(in the rows, 128 means zero)
runs of hidden systems
E, trace 1 (10 x 22)
[[139 138 174 201 164 116 112 151 144 108 140  94 159 160 189 138 146 135
  175 124  86 180]
 [131 123 111 112  65 194 137 134 171 134  43 119 120 134 159 116 118 151
  124 150 183 105]
 [146 148  76 133  91  49 159 123 147 115 119 104 140 118  85 113 186  86
  159 125  80 102]
 [120 123 171 112 115  96 178 109 117 137 135 139 153 166 172 139  94 163
  196 142 136 203]
 [106 141 122 108 107 137 122 113 121 126  91 197 147 149 104  87 160 185
   94 190 167  86]
 [134 152  91  75 116  63 135 151  92 137 166 153  84 115 141 147 134  90
  118 171  54 108]
 [141  78 176  74 151 109 155 109  79 160 169 152 119 118  96 122  68 159
  124  81 154 168]
 [112 135 155 178 189 134  39 134  97 139 152 179 133 145 109 106 151 163
   78 144 158  97]
 [125 132  89  88 139 172  62 156 120 143 144 123  70  77 186 164  99  71
   99 131  95  90]
 [167  87 129 123 170 132 141  92 129 137 151  53 136  71  71 129  98  95
  120  36 147 136]]
K, trace 2 (10 x 22)
[[128 151 115 124 123 167 157  33 136 167 125 119 164  55  89 132 112 115
  128  99 195 112]
 [ 92 183 108 189 186 153 139  92 111  92 199 131 143 109 109 148 148  83
  122 143 144 137]
 [ 91 106 118  82 164 214 148 143 125  50 160 117 112 122 126 147 105 116
   99 121 130 150]
 [173  97 135 135 159 127 180 168 135  71 130  66 126 142  92 103 143 129
   79 110  99 140]
 [133 101 162 168 129 112 117 204 133 117 132  99  92 195 148 149 112 130
  137  98  96 166]
 [142  90 138 126  68 150 103 178 165 127  59 128 113 150 144  99 152 151
  157  99 130 115]
 [171 149 103 150  71  79 142 135 147 161  82 107 122 129 173 107 148 113
  167 162 126 116]
 [ 99 137 125 115  87  85 141  84 127 161 120 153 140 146 146 140 108 129
  210 140 168 153]
 [ 97 154 127 109 125 126 122  76 123 112 128 190 181 119 130  97 167 160
  156 177 149 116]
 [120 165 113  80 144 116 157  98  94 135 150 164 131 117 140 142 109 139
   84 207 120 114]]
Q, trace 3 (10 x 22)
[[132 100 142 101 129  53 114 118 169 137  73  70 176 184 103 154 101 173
  132 126  95 125]
 [107 186 149 161 111 111  97  98 165 163  81 136 181 154 126 172 142 175
  110 156  83  97]
 [115 199 109 119  69 154 163  93 137 179 109 164 122  91 130 168 126 125
  112 150 105  99]
 [135 156 137 132 102 128 211  97  97 148 176 174 122  85  95 129 141 109
  151  99 123 155]
 [109 128 151 151 161 171 144 126  89  97 181 191 126 124 126  96 149 138
  139 128 170 164]
 [128  94  95  92 149 165 105 172 102  85 147 148  82 120 132  86 137 111
   87 148 161 107]
 [169  70 129  88 156  82 123 171 109 128 148  83  92 132 125 116  98 110
  110 103 106 136]
 [133  84 175 151 167 105  73 132 142 149 109  92 155 165 126 134 101 167
  134  89 138 144]
 [113 143 106 156 127 142  44 120 168 148  75 111 147 123 142 142 142 129
  109 142 130  70]
 [144 160  87 112  92 118 151 100 156 161 110  84 123  85 150 174 107  78
  144 124  93 112]]
X, trace 4 (10 x 22)
[[139  48 120 130 170 107  82 137 152  84 109  49 148 155 135  88 121 120
  174 100 179 146]
 [124 114 113 136 127 106  72 149 182 114  57  63 150 190 183 138 115 148
  131 179 124 111]
 [124 127 121  72  68 110 144 112 187 150  53  88 153 145 137 178 101 147
  144 125  72 115]
 [132 173 161 159  92  92 203  90 156 145 109 122 182 146 109 159 142 157
  162 116  80 162]
 [ 98 191 148 158  81 167 200 114 122 129 130 199 135 149 147 141 144 161
  137 178 141 155]
 [127 147 100  76  82 152 202 137  96 105 152 201  98  90 109  93 170 118
  119 155 113 120]
 [157 110 135 104 162  69 176 141  54 118 213 166  97 119 104  91 132 112
  122 131 124 161]
 [130  82 162 129 175 119  84 152  69 138 163 183 105 155 119  75 116 167
  102 143 199 133]
 [159  97 120  91 156 131  26 157 110 151 113 149 110  96 139  89 142 140
   66 140 124  57]
 [170 107 125 111 169  82  61 107 118 202 140  79 120  76 120 159  81 100
  100  75 101  95]]
G, trace 5 (10 x 22)
[[150 159 147 138 150 130  74  94 102 192 147 153 143  72 185 136 127 125
  131 138 109 114]
 [110 136 108  99 143 162 118  60 116 151 148 140 139  62 100 135 112 104
  121 116 176 105]
 [102 147 110 157 196 141 113 101 116  87 190 112 142 104 111 147 134  86
  123 122 122 136]
 [ 94 133 128 135 164 209 129 142 132  87 145 114 108 136 146 158  93 119
   90 137 157 144]
 [117 131  95 156 119 165 151 164 161  79 109  80 104 150  88 141 137 101
   88 113 132 111]
 [138 123 129 173 105 132 147 183 157 117 112  77  98 168 153 153 118 109
  149 108 105 156]
 [138 106 140 150  67 148 148 148 169 123  69 112 134 158 147 110 140 153
  167 114 148 145]
 [152 140 104 140  69  81 146 135 149 133  87 126 137 140 156  94 169 123
  178 164 127 122]
 [143 118 127  77  90  71 166 106 115 149 118 147 145 134 165 115 117 144
  186 157 123 155]
 [131 121 150  90 132  77 155  88 103 132 134 176 177 140 111  90 147 180
  146 160 128 139]]
R, trace 6 (10 x 22)
[[150 133 159 140 158 126  71 111 106 154 118 175 162 115 139  81 161 181
   99 154 136  97]
 [131 139  90  84 126 103  84 129 107 176 131 140  86 102 132 152 101 103
   77 159 114  70]
 [137  97 136  98 161 106 116  92 111 157 168 104 130  80  77 143 101 102
  132  46 116 129]
 [130 149 156 208 201 164  81  87 129 142 151 106 168 102 132 133 133 129
  109 115 164 127]
 [ 98 156  64 135 128 205 105 133 159 105 110  94  96 106 140 162 114  75
   87 153 151  82]
 [145 107  97 117 130 135 187 141 155  77 142  41 113 108  98 149 117  65
  144  70 101 154]
 [123 124 175 220 157 152 159 133 156  88 124  76 162 186 140 132 123 153
  160 107 166 193]
 [ 87 156 100 160  64 191 128 174 183  74  60 144 117 180 158 127 164 142
  132 182 142 110]
 [162 108  95  61  43  81 217 176 142 102  99 109  98 146 148 118 142 109
  171 140  63 148]
 [139 100 204 141 106  49 188 121 105 159 132 162 158 194 115 105 116 197
  192 117 145 205]]
K, trace 7 (10 x 22)
[[111 136 112  98 143 130 110 102 137 135 123 108 134 113 113 161 103 122
  103 123 111 105]
 [134 144 143 146 154 145 133 104 140 133 134 104 157 109 104 153 125 130
  110  96 105 129]
 [114 149 139 173 141 181 127 138 138 120 135 119 121 131 125 151 125 125
  107 112 131 135]
 [130 126 109 134 106 173 161 157 143  97 122 107  99 122 120 134 137 103
  115 109 125 127]
 [156 112 125 144 117 124 169 155 133 106 131  95 116 133 141 114 134 108
  155 108 120 160]
 [122 103 140 147 119 126 129 153 136 107 115 124 126 172 149 106 133 140
  170 131 157 158]
 [124 121 109 108  88 111 124 149 142 110  93 142 126 156 147 104 151 139
  147 165 126 112]
 [143 132 126  91  95  73 152 111 125 154 112 132 138 135 149 128 120 141
  154 155 110 133]
 [116 138 158 124 125  93 130  93 112 163 130 175 156 139 120 124 126 167
  151 142 140 137]
 [106 158 128 112 128 138 105 108 106 145 139 193 132 114 125 123 139 152
  102 162 131  99]]
Q, trace 8 (10 x 22)
[[170 114 135  99 107 120 171 100 115 154 104 135 145 103 114  86 130 158
  116 131 164 123]
 [117 150 125 160 150  71 107 123  91 147 171 161 120 145 112 125 136 117
  132 150 138 123]
 [104 112 129  55 142 156  93 110 112 125 138 161 132 106 143 132 109 143
  125 132 124 122]
 [170 123 126 127 167 119 138 111 116 138 143 100 136  92  99 110 129 126
   77 121 132 108]
 [ 96 133 140 153 165 127  97 132 119 138 165 119 109 144 112 172  92 113
  118 104 135 139]
 [113 111 129 114 133 186  91 123 154 106 114 116 142  99 114 136 139 127
  122  81 110 114]
 [164 145 114 176 140 153 144 144 148 124 127  72 118 108 145 138 134  91
  106 119 115 126]
 [104 118 123 153 100 140 143 141 154 121 120  97 110 161 125 159 107 106
  171  96 150 154]
 [124 125 125 146 103 144 128 140 163  84  98 120 156 138 138 105 182 136
  172 123 109 134]
 [148 149 107 140  96 124 168 147 141 118  95 114 118 153 179 119 135 130
  133 188 134 134]]
E, trace 9 (10 x 22)
[[ 96 114 144 114 110  95  65 128 126 165  98 177 128 170 102 126 118 176
  123 134 147  98]
 [135 147 120  79 135 105  76 107 115 167 136 156 139  79 151 143 135 126
  117 141  63  92]
 [152 132 135 107 156 114 150  79  95 191 160 117 122  83 119 149  72 119
  104 117 157 133]
 [ 80 149 138 180 172 152  93 104 106 129 179 162 126 125  88 141 128 119
  119 106 173 126]
 [108 144 111 122 165 214  95 140 131  82 153 126 118  92 171 147 135 100
  105 138 107 121]
 [166 109 104 133 148 161 171 143 143 103 128  46 106 104 105 135 108  89
   84  95 141 131]
 [111 116 151 209 132 134 129 159 158 101 128  87 127 178  95 145 137 121
  155  72 139 162]
 [123 136 137 149  92 197 108 153 184  93  65 118 153 144 184 124 164 151
  156 130 106 133]
 [184 138  87 119  61 103 190 133 167 133  65  75 132 114 138 111 154 111
  134 146 109 106]
 [127 127 141 151  75  42 193 113 128 144 125 134 139 170 103 122 129 134
  210 115 139 173]]
C, trace 10 (10 x 22)
[[ 84 112 122  86 144 188 127  92 131  98 151 140 139  92 116 144 113 113
  148  91 137 143]
 [155 152 112 177 164 137 158 125 127  96 149  95 138 112 102 111 162 105
   84 138 133 120]
 [109 121 118 127 125 130 144 176 113 118 152 123  67 166 122 162  93 103
  111 125 126 143]
 [140  80 148 122 130 163 110 162 145  97 109 110 128 133 112 104 146 145
  128  74 112 136]
 [176 140 137 172 123 125 131 158 140 143  99 100 122 144 174 113 131 133
  113 159 132 131]
 [112 112 115 103  67 116 126 141 144 147  91 143 105 154 138 135 111 137
  162 130 142 121]
 [135 124 142 120 121 109 119 107 141 120 116 134 176 118 143 105 166 146
  181 122 101 139]
 [127 156 131 123 131 128 159  93 115 137 129 144 151 132 160 130 113 146
  127 190 157 141]
 [ 95 139 111  86 110 109 143 110 113 124 140 174 127 127  83 128 139 135
  121 140 122 109]
 [139 131 149 113 168 115 130 115 101 128 174 142 144 100 124 132 133 131
  119 118  83 144]]
C, trace 11 (10 x 22)
[[152  77 155  75 185 122 142 142  99 122 159  91 116 139 154 140  58 139
  105 128 132 171]
 [130 102 143 153 145 125  83 142 138 134  94 124 132 164  65 105 134 173
   70 113 166  89]
 [133 157 125 139 121 120  67 160 142 163 109 118 107 126 173 171 121 113
  113 139  62  98]
 [144 113 138 115  97 151 146  88 156 172  96  90 145  92 124 151  93 126
  156  73 146 137]
 [105 161 120 218 129 121 119 108 144 122 132 132 150 142 114 118 165 114
  165 129 165 132]
 [ 86 148  92  97 113 180 134 134 134  84 132 139 111 124 175 152 125  98
  147 166 124 135]
 [155 110 111  97 113 123 203 121 139  87 122  98 143 114  88 106 150 119
  126 111 109 140]
 [126 127 160 171 148  91 157 159 103 112 161 143 123 188 126 122 130 146
  134 144 129 173]
 [112 110 145  86 116 181 108 162 121 110 109 176 112 139 147 113 129 170
  102 145 126 119]
 [193 131 122 106 105  95 145 133 126 163 106 124 131  89 128 103 155 133
  103 130  83  99]]
X, trace 12 (10 x 22)
[[100 122 105 127  81 136 137 118 156 113  82 143 139 150  93 106 150 141
  152 128 168 109]
 [130 153 118 105 134 108 141 131 127 103 143 131 147 119 163 138 155 120
  141 161  58 136]
 [135 116 144 105 122 124 192 114 112 140 135 129 122 139 111 135  87 146
  117 128 161 158]
 [114 135 133 154 117 112 117 148 120 115 129 176 127 156  95  99 172 151
  122 140 130 112]
 [142 129 135  85 142 153 116 139  99 137 146 158 111  99 172 130 118 130
  111 144  94 133]
 [166 101 130 125 133 107 145 117 108 159 137 116 117 103  87 104 118 122
  108  97 156 117]
 [107 134 136 172 154 105  66 128 115 146 146 149 127 146 130 127 136 126
  140 130 143 117]
 [125 119 123  93 146 183  84 110 138 130 112 127 138  92 158 131 114 131
  113 131 139 109]
 [148 132 100 141 138 106 131 113 147 133 120  71 135 105  97 139 128  93
  108 110 121 105]
 [ 79 136 137 163 142 128 104 122 141 121 142 118 131 161 121 172 110 116
  161 108 130 149]]
G, trace 13 (10 x 22)
[[129 111 138 156 138  96 121 117 117 158 108 127 126 177 119 102  98 163
  115 165 229 126]
 [ 78 131  92  85 113  89  62 134 147 107 113 147 132 147 118 142 149 125
  147 146  80  89]
 [184 123 154  79 150 140 155 115 125 143 123  92 154  86 164 139 107 144
   99 127  69 141]
 [120 156 149 182 134 107 147  84 115 178 133 141 137 140  68 142 108 151
  104 123 184 124]
 [ 65 162 115 133 120 150  81 136 129 107 155 186 121 125 129 153 165 111
  150 124  81 112]
 [179 114 122  87 137 192 169 139 116 114 136 107 110  63 161 114 122 112
   94 119 114 138]
 [133 118 125 187 145  93 152 127 115 138 152 100 107 153  73 123 108 106
  123 104 197 140]
 [ 72 115 132 139 130 150  54 161 144  89 128 148 124 171 150 138 145 132
  168 120 113 133]
 [180 111 109  92 113 173 144 148 153 109  79  86 130  95 169  99 140 132
   94 150 114 105]
 [151 133 116 160 114  54 168 110 134 168 122  74 122 150  96 149  95 108
  140 121 158 134]]
R, trace 14 (10 x 22)
[[170 144 166 157  94  97 203 108 140 150 114 113 168 135 172 123 136 146
  195 124 108 186]
 [ 87 164 131 151  72 129 161 108 125 144 107 199 133 170 131 116 137 165
  162 182 198 138]
 [103 139  93  53  83 106 150 137 103  98 150 208 118 113 131  98 179 121
  157 171  78 117]
 [168  93 168  51 161  76 168 112  68 145 171 160 137 121 138  96  96 170
  121 148 118 164]
 [110 118 164 142 171 105  70 126  82 162 157 202 122 153  77 106 125 183
   67 137 163  99]
 [129 131 116  88 149 149  29 147 108 152 144 163 100  72 146 139 138 114
   77 124  66  68]
 [199  91 124  97 166 114 110 107 109 191 138  63 112  51 123 132  77  99
   86  72 133 111]
 [113 138 132 232 188 126  68  96 133 158 158  81 133 118  80 155 109  90
  118  66 190 121]
 [ 83 154  86 165 149 229  61 115 185  85 111  80 141  88 169 165 142  72
  142 117 128 101]
 [165 128  68 121 121 161 214 124 179  75  97   4 130 106 132 140 113  63
  123 129 140 138]]

runs to name
trace 15 (2 x 22)
[[ 77 130 121 109 133 126  78 101 144 150 125 122 130 132 106 179  92 121
  134 105 125 107]
 [120 141 142 149 157 170 117 101 161 101 121  99 178 110 109 144 143 138
  116 102 110 127]]
	X
trace 16 (2 x 22)
[[133 178 111 140 150  85 125  85 110 162 179 147 138  66  60 154 154  93
   96 100  69  91]
 [116 147 180 158 175 180 155 106  87 150 195 147 119 108 169 169  76 126
  133 110 154 195]]
	E
trace 17 (2 x 22)
[[164 136 159 138 148 195  77 156 137 155  98 119 128 107 187 141 118 155
   69 134  98 110]
 [144 146  88 152  94 131 132 100 150 181 101  91  99  87  83 148 111  90
  102  96 163  82]]
	G
trace 18 (2 x 22)
[[161 116 172 148 137  86 128 115 123 186 120 115 142 138  85 136 104 162
  111  86 125 132]
 [101 154 146 164 129 137  56 117 130 163 125 180 144 123 136 135 154 147
  141 120 119 106]]
	G
trace 19 (2 x 22)
[[155 125 133 114 169 131 123 159  89 130 170 131  97 118 202 124 102 109
  112 165 119 153]
 [125  67 124  94 133 101 114 132 121 128 121 114 113 148  67 107 100 142
  111  97 178 114]]
	K
trace 20 (2 x 22)
[[141 117 135 216 120 104 108 111 174 151  81  66 156 156  67 121 139 132
  139  74 182 106]
 [ 81 180 120 172  91 149  84 113 178 121  94 129 163 137 189 165 163 116
  206 143  94 133]]
	E
trace 21 (2 x 22)
[[ 82 112 126  68 139 156  89 108 148  69 121 146 179 124 168 129 147 145
  186 139  87 145]
 [176 135 123 113 143 122 208 114 141 112 102  63 152 128 128 124 110 141
   74 168 127 134]]
	X
trace 22 (2 x 22)
[[144 117 129 120 182 143 130  89  92 124 179 135 141  74 141  98 126 108
  137 126 165 145]
 [117 119  93 149 169 118  93 125 116 115 137 111 116 138 103 111 122 108
   94 161 195  94]]
	X
trace 23 (2 x 22)
[[ 91 146 105 201 146 113  71 101 155 130 110 102 147 156  96 135 137 116
  138 134 195  97]
 [ 75 160  82 112 125 168  99 125 170  90 116  97 124 125 162 190 121  86
  140 147  87 114]]
	C
trace 24 (2 x 22)
[[126 133 116 178 125  97 108 166 120 132 150 126  92 152 125 129 141  97
  146 122 131 127]
 [126  86 136  95 112 164 105 145 142 116 106 125 121 124 160 118 117 134
  158 104 133 140]]
	G
trace 25 (2 x 22)
[[ 99 170  90 143 127 130 133 127 161  90 116  97 140 147 125 167 143 104
  115 161  86 109]
 [125 130 138 101  95 146 205 125 148 116 118 108 129 138 113 166 102 132
  132 104  95 161]]
	E
trace 26 (2 x 22)
[[144 120 154 141 154 117 138 146 142 117  95  92 147 192 123 134 102 183
   73 162 136 137]
 [115 139 131 119  73 135 113 164 150 155  85 153 103 154 115 158 130 152
   99 119  83  99]]
	X
trace 27 (2 x 22)
[[120 168 137 118 168 174 102  90 133 144 109 134 160 110 135 159 108 165
   45 175 124  89]
 [120 173  92 144 118 137 155 130 117 153 160 116  76  98  88 187 106  71
   81 107  99 103]]
	E
trace 28 (2 x 22)
[[117 163 108 137 136 146 113 173 108 118 164 148  82 125 172 158 131  94
  104 161  84 124]
 [152  78 144  74 106 153 171 132 125 136 119 113 110 108 109 122  92 136
  132  73 141 155]]
	Q
trace 29 (2 x 22)
[[ 96 144 102 132 148  84 187 127 105  64 177 147 132 166  65 111 157 116
  122 166 133 139]
 [112 109 161  89 141 136 138 189  94  97 158 167  90 177 148 141 106 160
  104 148  88 163]]
	G
trace 30 (2 x 22)
[[121 162 145 145 107 132 151 135 128 143 122 145 127 150 163 150 122 146
  135 163 111 148]
 [122 125 126  97  81 144 160 134 119 134 120 169 110 124 118 117 133 137
  133 125 134 129]]
	R
trace 31 (2 x 22)
[[130  69 109  89 114 160 105 137 179  72  84  77 155 113 137 102 151 119
  180  80 120 130]
 [173 148 119 193 140 100 151 145 163 110  93  43 154 161 171 122 142 120
  130 174 122 138]]
	Q
trace 32 (2 x 22)
[[ 75 154 117 114 119 184  94 145 141 104 118 153 115 152 185 167 112 127
  127 177 121 129]
 [160 102 106  72 101 142 182 124 150 103 108  91 132  90  95 116 135 114
  113  94  96 122]]
	X
